Here are some points, one per row:
[-28 -21  13  71 -28  61  69 -41   3 -33  -7 -34 -22 -38 -33   4  58  -8
 -26 -30   8  70  76 -16 -40 -29  59 -13 -50  44   3 -15   4  29  -1  22
 -38  21 -11   6   0  50 -60  39]
[  3 -27 -12 -28 -40  65 -23 -53  62 -31  37  -1  10 -32 -51 -31 -13 -12
  -9 -10   1  -1  -5  92 -32  23 -29 -29  -6 -19 -24 -22  -7   7  -6 -14
  -7  18  -2   2  21  34 -33  61]
[-10  -6  39   0  28   5   5 -10 -29 -17  -7  -4  36 -22 -11  32  11  -3
  20  -2 -11  29  22 -49   1 -45  -2  -7  -5  30  37   3  11 -27 -14 -17
 -25 -21 -25 -32 -38  13  30 -43]
[-10 -21  35  74 -38  45 127 -38 -10 -24 -10 -21 -37 -42 -34  27  17   3
 -17 -15  38  97  61 -11 -39 -35  47  -7 -47  46  90  57 -15 111  43 127
 -19  71   4   9 -11  81 -34  18]
[  9   5 -30 -34 -26   7 -13 -16  53  22  25 -25 -33 -27   3 -20  -9 -18
  -9 -30 -31 -18  -4  70  42 127  -9 -29  15 -11 -20 -24  -7 -33 105  -5
  43  70  95 -31  35 -14 -36  51]
[ 34  68  64  38 127 -11 -17  -5 -12 -11 -33   9  78  91 -45 -15 111  46
  77  50 -61  38  19 -25  -9 -27  27   6  43  81  -8   6  21  -4 -36 -18
  22 -44 -38  58 -38  49  81 -35]
[  5 -28 -23 -24 -12 -10  -7  -8 -22   5  -2  19 -23 -13  23   9 -21  -6
 -21 -20  -4 -23 -25  14  25  28 -18  -9 -14 -21  -2  12   1  12  29 -11
 -11  27   9 -25 -13  -9   0 -22]
[ 75 127  88  -5 127  -4 -15  76 -50  17 -43 -39  84  91 -39  10  71  99
  66  81 -27 -34 -20 -33  18 -38  86 115   6  47  10  31  85 -37 -21  -8
  64  -3  16 127  -3  25  87 -36]
[  3   7  24 -36   5 -14 -25  38  -8  32 -38  16 -66  27  51  46   1  45
  45  47  69 -28 -27  -4  -2 -28  42  79 -27  17   4  58  43   7 -18 -11
 -29   3  -6  59  26 -17  22 -29]
[ -6  -7 -12   4   9 -18  -7  24 -13  22 -10   9  26  79   3  -8  16 -39
  25 -12 -14 -11 -12 -35 -10 -29 -10 -21  26  -5 -15 -31 -31 -13 -24 -20
  -5 -39 -34  26 -15 -42  15 -22]
[-16  -2 -21 -19 -28 -20  -8 -32  52  39   8 110  19  -3 -28 -39  -2 -24
  -9 -27  20 -13 -10  22  17  29 -38   1  53 -10 -18 -17 -19  22 -27 -21
  45 -40 -18 -34  44  -9 -26  20]
[ -6 -25 -19   8  -9 -10 -31  -7  20  -6  46 -41  -5 -14   5 -14  -2 -32
 -27 -23  14  -3 -38  -7  -6  -5 -28 -17  -4 -15 -36 -28 -44  26 -10 -18
 -15 -25 -21 -32  -3 -25 -18  37]
[-11 -22  23  12  -2  11  22 -21 -30 -38 -34 -29  18 -19 -52 -15  16  -5
 -23 -15 -18  10  30 -22 -13 -32  23 -26  -8  41  14  -7 -33  -4  -7  -7
 -28  -1 -18 -60 -12  44  -4 -26]
[ -5 -43 -12  28 -19  16   4 -14 -15 -55 -27 -39  38   0 -56 -33   5 -28
 -38 -15 -12  -2 -13  -8  -2   1  -2 -18   4   3 -36 -20 -13  -5  -8 -12
 -26   5   9 -28  -2  26 -22  19]
[-38 -34 -38  59 -33  77  36   4  47 -49  40 -32  -3  21 -43 -17 -12 -32
  -5 -13 -19  23  46  17  -8 -23  -3  11 -30 -34 -21 -54 -41  21  36  -5
 -61  42  24 -40   3  39 -25  75]
[-10 -28  19  14  -4 -31   9   7 -17 -48  15 -23 -38  28  30  85 -18  32
  50  15  29  33  -1  -9 -24 -28   8  -3  -2  35  77   0   6 -10  37   4
 -31  22 -35  14 -23 -25  42 -33]
[-15 -29 -24 -13 -11 -18 -10  32  -7  16  30  -2 -24  -7  26 -14 -17 -25
 -27 -20  22 -27 -11  -9  -3  -6 -13 -31  -2 -37 -32 -33 -30 -18 -20 -10
 -19 -28 -20 -15  18 -46 -18   7]
[-13 -25 -35 -27 -22  57 -21 -29  98 -16  19 -36  71  -3 -37 -33 -20  -3
 -21  -9 -31 -34 -11 119  -4 112 -14 -21  45 -18 -23 -25 -32  -3  38 -11
  23  -6  28 -15 114  22 -36  82]
[-16  21 -24 -15 -18 -19 -35 -38  -7  19 -11  58  23 -52 -19 -47  -5 -18
 -30 -23   8 -16 -15   6 -24  40   2  13  40 -23 -23   4 -22  15 -26  -2
  37 -35 -12 -19  73  -7 -43   8]
[ -8 -14  19  21   8  -9 -10 -10 -39 -37 -17 -11  22  -7  17  45  -7   6
  38 -18  -4  20  15 -29 -10 -43  11  14  -9  18  41  17 -10 -16  13 -11
 -34 -13 -40 -12 -10  -1  19 -43]
[ 20  -1 -23 -35  -6 -21 -10  55 -25  93  -1  60 -32  49  -3 -42 -50 -10
  -1  73 -38 -31 -28 -22  48  10 -39  15   3  -9 -31  -4   8  24 -26 -16
  61  -8  16  -5 -54  -7  36 -30]
[-13  19  -2 -23  -8 -12 -30 -19  10 -23  32 -22 -16  -7  23  39  -9 -23
  -6 -17  22 -16   4  -4 -30  -8 -10 -11  -6 -26 -27 -11  21 -35  -9  -6
  -9   2 -20  25  -6 -35 -22  11]
[-24  -2 -14 -23 -22 -20  -8 -17 -10   4  44  25 -20  28  46  -1 -19 -31
   7 -21  56 -20   5  19 -17   2 -28  -5  22 -25  -5 -17 -11 -20 -16 -11
  -6 -11 -36  28 -12 -30 -30  14]
[  9  45  -5 -47 -14   1  -5  38  -7  39  -9   6  -7  -9  29  26 -29  -1
 -24  41 -35 -11  -6  26  37  29 -24   9  24 -21 -15 -10  47 -34  22 -23
  45  32  46   6 -38 -11   0 -10]
[ 40  26 -10 -15 -21 -22 -33  17  17   4  -6 -16 -13 -51  66  18  13 -11
 -20 -10 -30 -10   0  58  17  66 -28  -5  -6 -52 -21   8  49 -22  28 -18
  39  48  76  22 -17 -43 -12  12]
[-15 -12 -21  24  19 -28   6  25 -24 -23  37 -21 -45  35  40  34   1  24
  43   7  31  42  -1 -53 -13 -37  20   2 -23  19  54  12  10  15 -24  43
 -13 -52  -6  -2 -12 -73  21 -25]
[ 36  16 -19  -2  27 -20 -17  71 -37  37 -38 -11   2  -1  23   2 -39  19
 -21  50 -49 -35 -23 -34  54  14 -21   7  -8 -50  -8   0  12  -6   6 -17
  33  20  42  -3 -23  -5  36 -44]
[ 70  39  75 -37  58 -13  -1   1  -8  22 -38   3   0 -28  10  26 -22  58
  20  41 -38 -41 -21 -18  43 -17  14  48  -3  31  31  69  43 -28  -1 -29
  42  38  42  22   1  25  47 -27]
[-44   0 -60 -12 -12 -27 -12   2  28  60  38  74  21 -14  -1 -39 -25  -8
 -24 -17  32 -34  -9  40   9  20 -26   5  47 -26 -16 -35 -38 -13 -18 -20
  17 -44 -42 -51  58 -18 -28  11]
[-14 -52  11  82 -25  42  85 -15 -16   3 -13 -32 -21   2 -44  -2  72  19
 -40   3  -8  77  51 -51 -15 -26  75 -48 -48  63   5  -9 -47  70 -25  47
 -15  -1   0 -49 -30  79 -18   4]
[ 22  29  -9  20  33 -35 -19  41   8  21 -33   6  -2  58  24 -32  20 -20
  28   4 -19 -17  -4 -28  18 -18 -29   9  24  -8 -25  -3   9 -11 -35  -6
  11 -47  -7  71 -11 -30  36 -27]
[-28  14   3 -33 -33  12   4 -34  64  -6  24  28   9 -31  15 -12  -4 -20
  -1 -36  40  -3  -4  63  -3  -2 -15  14  45  -5 -12 -33   7 -47  -9 -24
  -1 -24 -41  -2  -3 -24 -30  31]
[ 50  21  31 -11  28 -15 -16  48 -30  27 -34   4  13 -15   5   6 -34  56
  22  45 -42 -29 -24 -39  41   0  -5  19  -8 -20   0  42  43 -13  -8 -19
  22  31  35  17 -24   7  37 -29]
[-11 -25  29  32 -36  15  51 -11 -41 -45 -12 -21   8 -32  -5  14 -26   1
 -22 -29   0  44  46 -14 -21 -13   2 -34 -61   5  85  79 -23  49  58  88
 -49  30  -3 -25  10  40 -23 -33]
[ 10 -13 -16  -3 -11 -21 -16 -21  17  12  26  12 -15 -12  31 -11  -8 -25
 -23 -23  39 -21 -35  11 -29  23 -25 -27   4 -15 -40  -5  -1 -10 -27   2
  -7 -21  -9  16   5 -20  -4  20]
[-17  -3 -11 -24 -22  -1 -13 -23   0  12  23  33 -28 -12  34   4  -3 -13
  31  11  60  28 -22 -41 -37 -23   7   9  -5   0 -15   8   7 -15 -17  -2
  -8 -32 -21  18  -9 -30  17  -2]
[-26 -12 -33 -18 -27 -16 -18 -20 -24 -42 -22 -13 -30 -20  -3  -2 -19   7
 -30 -30   2 -34  -5   1  19 -18 -10 -15 -27 -30  21  -1  -3  16  20  11
 -49  17  23 -44  -1 -11  -4  -4]
These points spread out most along one direction. Take the direction at right angles to it along which they spread out most. Go by this last direction. How far along it is each point below, from 0 to 99? 50 is the average, and the first point above lies past it. One standard deviation of the points above along it is 16.
[-26 -12 -33 -18 -27 -16 -18 -20 -24 -42 -22 -13 -30 -20  -3  -2 -19   7
 -30 -30   2 -34  -5   1  19 -18 -10 -15 -27 -30  21  -1  -3  16  20  11
 -49  17  23 -44  -1 -11  -4  -4] -> 52
[ 10 -13 -16  -3 -11 -21 -16 -21  17  12  26  12 -15 -12  31 -11  -8 -25
 -23 -23  39 -21 -35  11 -29  23 -25 -27   4 -15 -40  -5  -1 -10 -27   2
  -7 -21  -9  16   5 -20  -4  20] -> 40
[  3   7  24 -36   5 -14 -25  38  -8  32 -38  16 -66  27  51  46   1  45
  45  47  69 -28 -27  -4  -2 -28  42  79 -27  17   4  58  43   7 -18 -11
 -29   3  -6  59  26 -17  22 -29] -> 48
[-17  -3 -11 -24 -22  -1 -13 -23   0  12  23  33 -28 -12  34   4  -3 -13
  31  11  60  28 -22 -41 -37 -23   7   9  -5   0 -15   8   7 -15 -17  -2
  -8 -32 -21  18  -9 -30  17  -2] -> 49
[-28 -21  13  71 -28  61  69 -41   3 -33  -7 -34 -22 -38 -33   4  58  -8
 -26 -30   8  70  76 -16 -40 -29  59 -13 -50  44   3 -15   4  29  -1  22
 -38  21 -11   6   0  50 -60  39] -> 82
[-10 -28  19  14  -4 -31   9   7 -17 -48  15 -23 -38  28  30  85 -18  32
  50  15  29  33  -1  -9 -24 -28   8  -3  -2  35  77   0   6 -10  37   4
 -31  22 -35  14 -23 -25  42 -33] -> 63
[-28  14   3 -33 -33  12   4 -34  64  -6  24  28   9 -31  15 -12  -4 -20
  -1 -36  40  -3  -4  63  -3  -2 -15  14  45  -5 -12 -33   7 -47  -9 -24
  -1 -24 -41  -2  -3 -24 -30  31] -> 39
[ 75 127  88  -5 127  -4 -15  76 -50  17 -43 -39  84  91 -39  10  71  99
  66  81 -27 -34 -20 -33  18 -38  86 115   6  47  10  31  85 -37 -21  -8
  64  -3  16 127  -3  25  87 -36] -> 49
[ -8 -14  19  21   8  -9 -10 -10 -39 -37 -17 -11  22  -7  17  45  -7   6
  38 -18  -4  20  15 -29 -10 -43  11  14  -9  18  41  17 -10 -16  13 -11
 -34 -13 -40 -12 -10  -1  19 -43] -> 62
[-16  21 -24 -15 -18 -19 -35 -38  -7  19 -11  58  23 -52 -19 -47  -5 -18
 -30 -23   8 -16 -15   6 -24  40   2  13  40 -23 -23   4 -22  15 -26  -2
  37 -35 -12 -19  73  -7 -43   8] -> 38
[  9   5 -30 -34 -26   7 -13 -16  53  22  25 -25 -33 -27   3 -20  -9 -18
  -9 -30 -31 -18  -4  70  42 127  -9 -29  15 -11 -20 -24  -7 -33 105  -5
  43  70  95 -31  35 -14 -36  51] -> 32
[-44   0 -60 -12 -12 -27 -12   2  28  60  38  74  21 -14  -1 -39 -25  -8
 -24 -17  32 -34  -9  40   9  20 -26   5  47 -26 -16 -35 -38 -13 -18 -20
  17 -44 -42 -51  58 -18 -28  11] -> 31
